The rows below come in pairs that one turn or mirror swaps. Which row does each named row swap with?
The rows were stretched afterwards, more along some directions than others.
j168: [  5   0  13   6  14   5 -25  15  14  -4  -9   1  -7  -4   6  -8   3  10
 -16  36  27 -18   2   0  -6 -10   1  14 -19  -9   7   2]
j67: [  2   4   2 -12   6  29   1  12  -8  25  23   1 -25  11  25   3 -20  -5
 -13 -39 -17   1   4  17 -23  17 -12   2 -16  -9   9  18]
j186: [ 40  11  -2  15 -11  16  -8  10  -9  32 -19  13 -10 -16   8  15   2  24
 -20 -31   3  -9 -11   1   3  -9 -10  -4  -4   4  33  34]
j680: [ 12  16   0  40  -4  -3 -18  -1  14  15  -9  11   0   4   8 -14  -2   2
  15   5  15  -4  -8 -18 -15 -10  21  27  11  -5   6   6]
j867: [ 31   5   1  -1 -34  15 -28  36  26  23   9 -15  -7  16   8  18  -4  28
   2  -1 -14  -6  -4   6  16  -3 -16   7 -13 -13   4  22]
j143: [-18 -10  -6 -50 -15   5   9 -11 -10  -6  -4   2 -13 -12 -13   1   0  -6
  -2 -17 -15  -6   3  25  24 -10 -16 -13  -4   4 -23 -25]
j883: [ -3  21  21   1   6   1  31  -6 -16  24 -30  10 -11   9  18 -19  -7  -5
 -11  -5  10  18   4  -7  -1 -12  -7   5   3 -16   8  19]
j437: [ 11  12   8  19  -8   2 -26  -8   4   8  -2  12   4  -8   9  -6  -9   6
  -2   3   0  -9  -9 -15 -30  -3  -2  33  -2   0  20   5]
j774: [ -2  16  -6 -26  -8 -13  29  -3 -19  19  -7  10  -5   7  -1 -10  -5  -5
  -4 -20 -12   0  11   7   1 -22 -25  -2   7  -7   5  -2]
j946: [-19   4  -2  -3  21  19   9  -4  -2 -14   7   1  -3  -3   1  -2 -11 -24
  -1  -1   2 -10  32  -8  -4   2  -3  11  12  -6 -25 -13]
j727: [-15   9 -11 -11   9   2  32  -1 -14  17 -12  10 -19 -31  45  -4 -11 -17
 -16  -1  12   6  13 -11  24   1  -9   4 -22 -16  -8 -17]
j209: [  7   0 -29 -31 -23  -5  -5   5 -17  10   6  -1 -12  17   2   5 -20 -19
   2 -28 -16 -10 -13  13 -28  -3 -17   0 -25  -3   7 -15]
j156: [ 23   0 -26  -3   4   3 -24   8  23  -3  14  -6  -5   8 -16  10   8   7
  -4  -4   1 -21 -12  13 -26 -10  -2   8 -10   7  14  -9]
j837: [ 10  12  -3  39  -5  -2 -12  -2  13  13  -9  16   5  -2  11 -10   4   0
  19   9  19   3  -9 -17  -7  -9  32  15  13  -3   5   9]
j873: [ 21  19   3 -22  -1   9   7   5 -14  19 -33  -3 -27   2  30  -5  -6   0
 -17  -6  21   8 -12  20 -11  -8 -17   1 -45 -10   7   5]
j663: [-14  -4  19 -15  -3   2  -2  -7 -13 -13  11  -5   1  20   1 -10 -13   4
  22   6 -16   9   1  16 -20  14 -22  21  12  -6 -24   2]
j932: [ 10  10  -4  -3   3  28   4  16  -7  18  18  -1 -25  12  24   2 -23  -5
 -16 -33 -13  -4  12  16 -17   9 -14   0  -9  -6   6  20]
j194: [ 24   5   0   7 -19  -9 -14  12  26  18   9 -20  -9  11 -18   4 -13   7
  13  -2   9   8 -21   6   4 -22  10  17  -2 -24 -18  -8]
j777: [ -2  10  -3 -18 -20   5   6  12   7  39  23  -1 -24   0  38   4 -10  18
 -20 -25 -25  14  -9  11   2   3  -6   0 -23  -9  14   5]
j246: [ -7   2   9   2  22  12 -12   5  19   2  -2   5   0  -4  25 -12   7  17
 -14  35  14 -21  13  -5  16  -1 -15  16 -14 -14  10   8]
j687: [ -4  15  30   2   5   6  20  11 -26  15 -31   0 -17   7  23 -10 -15   5
 -15  -2  14  24   4  -5  -6  -8 -11  13 -11 -12   1  18]
j358: [ -2  16  -7 -17 -20 -18  13 -15  18  30   2  13 -14  -9  16  -4   7  21
 -14  -9  -5   5 -19  -1  19 -24  10  -5 -14  -5  23  -6]
j485: [ -3  -7  31 -15 -16  -3  -5  -1 -29 -10  10 -15   0  16 -13  -4 -24  13
  19  -8 -15  22 -10  28 -36   8 -24  23  10   2 -27   4]
j163: [-29 -25  -8 -29  27   0   5  -5 -31 -31   8 -12   4  10 -18  12 -21 -35
   6  -1  -9  -8  -4   5 -23  24 -30 -12  -7   9 -13   2]
j202: [ 19  -9  30  -6 -26   4 -11  -3 -16   4  10 -16  -3  13 -25   2 -25  11
  14 -24  -9  22 -23  31 -27 -14  -3  19  17   0 -23  11]
j716: [  1  14 -16 -16  -9 -14  33 -12 -12  17  -9  20  -6  10  -9 -11  -2  -9
  -1 -20 -10  -6   4   0   3 -29 -12  -6  12  -5   8  -4]
j747: [ -6 -26 -17 -20  29  -2  -9  -6 -31 -37 -17 -11  10   2 -34  19 -10 -31
  -2   3   2 -15 -21   1 -38  10 -22  -9 -18  15   9  -1]
j359: [ -5   3 -31 -36 -16  -5  17  -1 -19  17  13   6 -15  14  -2  -4 -18 -24
   3 -31 -23 -10   4  18  -7  -9 -28  -1  -7  -9   0 -13]
j678: [ 12  15 -13   6  -7   2  22  -1  -1  35  -8  19 -14 -32  30   2   1   5
 -22 -13   2  -6   4 -12  23  -7   1   3  -5  -8  12  -5]
j765: [ -4 -20 -20 -20  27  -4  -8 -17 -28 -34 -15  -7   9   3 -39  17  -9 -26
  -2  -7   2 -21 -24   3 -30   2 -16 -17  -9  24  17  13]
j366: [ -2  22 -10 -11 -22 -17  19 -14  15  33   1  15 -14  -5  22 -11  11  21
 -15 -13  -7   6 -19  -6  15 -21  19  -5  -7  -2  24  -9]
j550: [ -8  -1   6   9  21   8 -16   8  23  -7   2  -1   3   3  14 -11   7  18
 -13  40  13 -23  14  -7  11  -4 -11  20 -11 -10   1   0]
j517: [  7   5  10   9   6  14   3   8   6   8   5   7  -3 -10  18  13   0  17
 -18  28  12  -2  14  -4  31   7  36  -7   6 -10  -5  14]
j197: [  1   5  -9 -12  -3  24   5  15  -2  26  28  -1 -29  13  25   0 -22  -8
  -9 -38 -17   3   5  21 -15  11  -8  -1  -7 -10   6  10]
j304: [-21  -3   5  -4  20   8  -6  -1  16 -14   1   3   8   0  18 -11  11   9
   1  40   5 -13  16  -2  13   8 -10  13  -5  -9  -3   0]
j815: [ -7   4 -30 -39 -26 -10  13   0 -17  16  14   6 -14  15  -2  -2 -19 -20
   5 -32 -29  -9  -1  16 -14  -8 -27   0  -9  -8  -3 -23]
j918: [-11  11  34   0  10   5  18   7 -21  16 -30   5  -9  10  23 -15  -5  -1
  -7   1  13  29   2 -11  -9  -3  -8  12 -11 -13   1  17]
j623: [-18  -5  15  -6   6   2  -6  -2  -2 -15  11  -6   6  16   4 -15  -6   7
  17  20 -12   1   6   9 -14  11 -23  24   6  -4 -18   3]
j543: [ -8 -18  -9 -23  26  -4  -6 -16 -33 -33 -12  -5  11   7 -35  16 -11 -24
   1  -8   1 -15 -22   3 -36   9 -20 -16  -5  21  13  15]
j535: [ 14   4 -22 -27 -20  -1 -11   7 -20  14   8  -8 -15  16   0   4 -27 -13
   3 -33 -15 -10 -13  15 -30  -7 -26   6 -27   0   1 -10]
j142: [-28 -24 -12 -29  15  18 -12  20 -18 -27   5 -35 -14  -1  -2  13 -25 -29
   0 -13 -14   8   1  12 -26  18 -19   7 -29   1 -29 -25]
j117: [-26   4   7 -33 -25 -12   8 -17   0 -14   3   9   5 -12   5   2   3   5
   1  18  -1  -7  22  -9  19 -20   6  11   8   8 -40 -39]
j164: [-15  -5 -10 -46 -17  10   9  -4  -6   0  -3   1 -16 -17  -5   5   0   0
  -8 -13 -17  -6   9  25  31  -3 -16 -15  -7   1 -21 -23]
j683: [ 10   7   7   9  -7   1 -26  -7   1   2   3   8   5 -10   5  -2 -14   8
  -5  -1  -5 -13 -10 -14 -27  -2 -12  31  -6   1  20  -4]
j702: [-16  14 -13 -15   6   8  13  -9  11 -18   6   0  -5  -8   0  -4   0 -10
  -5  12   3 -18  34  -8  11 -14   2   9   9  -4 -31 -38]
j261: [-18  -7 -10 -49 -10   5  12 -15  -8  -4 -10  10 -17 -14  -5   0   2  -5
  -7 -13  -7  -8   4  21  30 -11 -13 -15  -9   4 -16 -24]
j978: [ 22   0  -3  -1 -20   8 -21  30  39  20  10 -18  -9   7   6  10  -7  16
   1  13  -1  -1  -9   3  22 -16  -8  11 -20 -20  -5   4]
j977: [  7  11 -15 -11 -16 -25  11 -24  14  16 -18  25   2 -10  -8  -4  19   9
 -12  -9   6  -3 -29  -8   9 -30  18 -14  -7   7  34  -8]
j556: [-19  -4  12  -7   3   2   0  -1   0 -13  11  -4   4  13   7 -15  -5   9
  17  21  -9   4   7  10  -4  11 -19  17   6  -7 -24   0]
j296: [ 22   2  28  -1 -14  -2  -5   1 -13   4  -3 -18  -5   7 -28   6 -26   6
   5 -22  -3  17 -24  22 -31 -15  -5  22  14  -5 -18   9]
j649: [ 16  14  13  -1   4  20   9   8  13   9  -1   5  -3 -17  29  14   0  21
 -38  29  -1 -15  16  -3  26   1   7   0  -9 -17  11  22]
j275: [-32 -24  -1 -32  37   8   7  -9 -33 -34   1 -10   6   2 -12   6 -20 -35
   2   8  -2  -6   4   1 -20  26 -23 -10 -11   8 -13   3]
j249: [-28 -31 -10 -39  26   4   3  -3 -37 -33   7  -8   3   0  -8  12 -19 -35
   5   0 -11 -10  -1  11 -17  27 -30 -10 -10  12 -11   2]
j329: [-19  -2   5  -8  15  13  -7   7  16 -11   1   3   2  -1  19 -11   9   7
  -3  44   9 -10  16   1  13   3  -8  10 -15 -12  -7  -9]
j74: [-11 -12   4  -1  -2   8  -9   9   9  -2  24   5   0  -8  -4  20   1  14
  -4  21  -7 -10  10  -6  32  20  23  -8  14   0 -15   0]
j817: [ 10   4 -22 -16  10 -24   2 -30  -6 -12 -22  10  10  -2 -44   4  13  -5
  -8  -6   9 -19 -27  -1 -13 -29   5 -22   2  21  34   0]
j417: [-20  -5  14 -12   3   3  -3  -6  -6 -14  12  -6   0  16   5 -14  -8   6
  17  15 -10   5   5  11 -15  11 -21  24   9  -9 -23  -1]
j167: [  5  11  -5  39  -5  -9 -12  -5  20  10  -6  10   7   0   9 -11   5   1
  18   9  13  -3  -2 -16   3 -12  29  19  22  -3  -2   8]
j776: [ -9 -15   1   3   6   6  -9   9   9  -6  12  12   4  -8   1  16   5   4
   0  33   1 -11   6 -13  32  19  33  -8  13  -1 -10   5]
j570: [ 14  -5  13   1   6   6 -28  18   1  -1 -15   0 -10  -7   4   1  -5  12
 -29  21  28 -21  -1   1  -7 -17   0   8 -23   4   7   5]
j900: [ 35   8 -10  16  10   1 -20   3  25   6   6  11   1   5 -13   7  18  10
   0   1  18 -18  -9   0 -24 -14   4  13   5   7  22   8]
j871: [ 13   1 -17 -17   1 -26   0 -28  -7 -11 -16   9   6   1 -42   3   4   3
  -6 -17   2 -21 -36  -5 -21 -31   7 -16   1  26  27  -2]
j667: [ -7  20 -20 -24  -9 -12  40 -13 -17  17  -8  16  -9   7  -4 -13  -7 -17
  -2 -24 -14  -4   7   5   6 -17 -20  -7  11 -11   4  -8]
j510: [ 40  14  15  15 -15  -8 -17   5  12  24  10   8  -3  15  -4   3   5  37
 -12  -7  15 -16 -16  -2 -20 -23 -15  20  11  14  25  24]
j335: [ -7  21  18   0   5  -1  32  -2 -15  24 -28  14 -10   7  14 -20  -2   1
 -10  -6  10  18   3  -9   1 -16  -6   4   5 -13   9  12]
j673: [ -2  11 -28 -33 -19  -4  23 -15 -13  21  14   9 -15  17  -2  -7 -17 -25
   5 -40 -24 -11  -1  18  -8  -6 -19  -9   1 -10   4  -8]
j152: [ 42  16  -1  15 -10  13  -4   4 -13  33 -19  16  -9 -17   8  13   4  25
 -23 -34   1 -13 -12   1  -1 -14  -9  -4   0   9  38  34]
j472: [ 15  11   8 -31  -5  10   7  -3 -10   8 -33  -5 -16   1   8  -4   2   3
 -10  -7  14   3  -7  22   4  -9 -17  -5 -26  -7  -2   3]
j633: [  5  12 -15 -11 -12 -22  12 -19  15  22 -14  14  -6  -7   5  -6  14  15
 -15  -1   3  -1 -26  -7   8 -26  16  -5 -14  -3  29 -11]
j41: [  6   5  17 -12 -26   2 -16 -10  -4   5  10   5   4 -18   6   0 -22  17
 -11 -13 -20  -8  -9  -3 -20  -8 -22  26 -10   4  13  -3]
j761: [  6   7   4  22  -6  -4 -24 -11   2   2  -1  11  11  -6   4 -11  -8   3
   7   2   3  -8 -10 -16 -25  -4   7  31   5   4  15   0]
j500: [ 25   3  18   2 -27 -10  -9  13   6  27  28  -6  -9   8   1  13 -14  42
 -15 -19  -7 -12 -17   2  -8 -21 -36  12   5   9   1  21]
j222: [ -3  24  11   0  -3  -6  36  -3 -18  19 -25   9  -9   8  10 -14  -1   4
 -13  -5   5  16   8  -4   7 -17  -9  -4   6 -10   1   6]
j738: [ 17  15  15 -25 -19  11   5  -9   9  16  11   3  -3 -21  11   9 -13  30
 -35 -10 -18 -15   0  11   9 -22 -13  11  -9 -11  12   2]
j951: [-27 -27  -2 -25  24  21 -20  18 -14 -32  -1 -26  -7  -4  -3  18 -21 -23
  -2   5  -2   6   1   5 -29  15 -13   3 -37   1 -24 -20]
j319: [-13  -4  19 -45 -38  -9  -5  -6 -24 -11  -7   2  -1 -11   6  11 -10   7
 -11   2   1  -1   8   9   2 -17   2   6  -9  10 -34 -28]
j513: [ -4   1 -12   5 -19 -12   5   6  21  16  14  -5  -4  -8  20   3   0  19
   5   6  -1  -5   8  -3  32 -26   5  -3   6  -8 -25   1]
j484: [  5  11  -4  34  -7  -7 -11   0  11  11 -14   6  -1  -1  13 -11  -1   0
  18  10  12   1  -6 -13  -3 -11  26  21  12  -5  -8   3]
j629: [ 17   4 -32 -24 -26  -7  -5  12 -10  21   8  -5 -14  17   6   0 -19 -13
   7 -28 -19  -3 -17  16 -31  -4 -16   6 -26  -4   8 -11]
j16: [ 11  10   3  24  -8  -1 -25  -3   4   5  -8  12  10 -13   9  -7  -5   5
   2   8   7  -6  -8 -16 -20  -4   6  28  -4   2  17   0]
j759: [ 12  -2  22 -18 -18  19  -8  -7   0   4  16   0   2 -25   7  12 -17  26
 -33  -3 -20 -11  -1   9   2 -15 -13  14  -9   2   9   3]
j23: [ 30  12  -4   2 -26  12 -25  33  33  29   9 -14  -7  18  11  11  -1  27
   3   9  -7  -9  -2   2  23  -8 -11   5 -14 -19   7  20]
j174: [-23 -12  27 -18  11  18   1  17 -31  -5 -13 -17 -16  10  16  -1 -30 -13
  -8 -12   2  28  -2   1 -19  13 -11  11 -22  -7 -21   2]
j958: [  3  19 -11 -12 -15 -21  15 -23  13  23 -20  23  -3  -8   3  -7  21  15
 -10  -7   2   3 -26  -6   6 -28  23 -12  -7   4  33  -4]
j721: [ 38  19  -6  16  -7  13  -1   9 -14  35 -24  13 -14 -18  16  12   1  22
 -26 -29   7  -8  -4   0   4 -15 -16  -2  -6   6  35  29]
j959: [-28 -30 -19 -27  18   7 -20  15  -7 -33  11 -27  -5  -7 -13  17 -15 -25
   4   3  -4   3   1   9 -17  10 -11   2 -31   3 -28 -36]
j653: [ 14   4 -21 -16   9 -19  -1 -24 -10  -9 -29  12   9  -2 -36   8  10  -7
  -7  -8   8 -17 -33  -2 -22 -19  -2 -16  -9  16  37   5]
j268: [ -1  13  -6  26 -10  -9   3   4  25  14   3   1  -1  -7  23  -5   3  17
  13  16   7  -3   7 -16  19 -22  18   9   8 -17 -18   4]

j261 pairs with j721
j156 pairs with j946
j319 pairs with j500

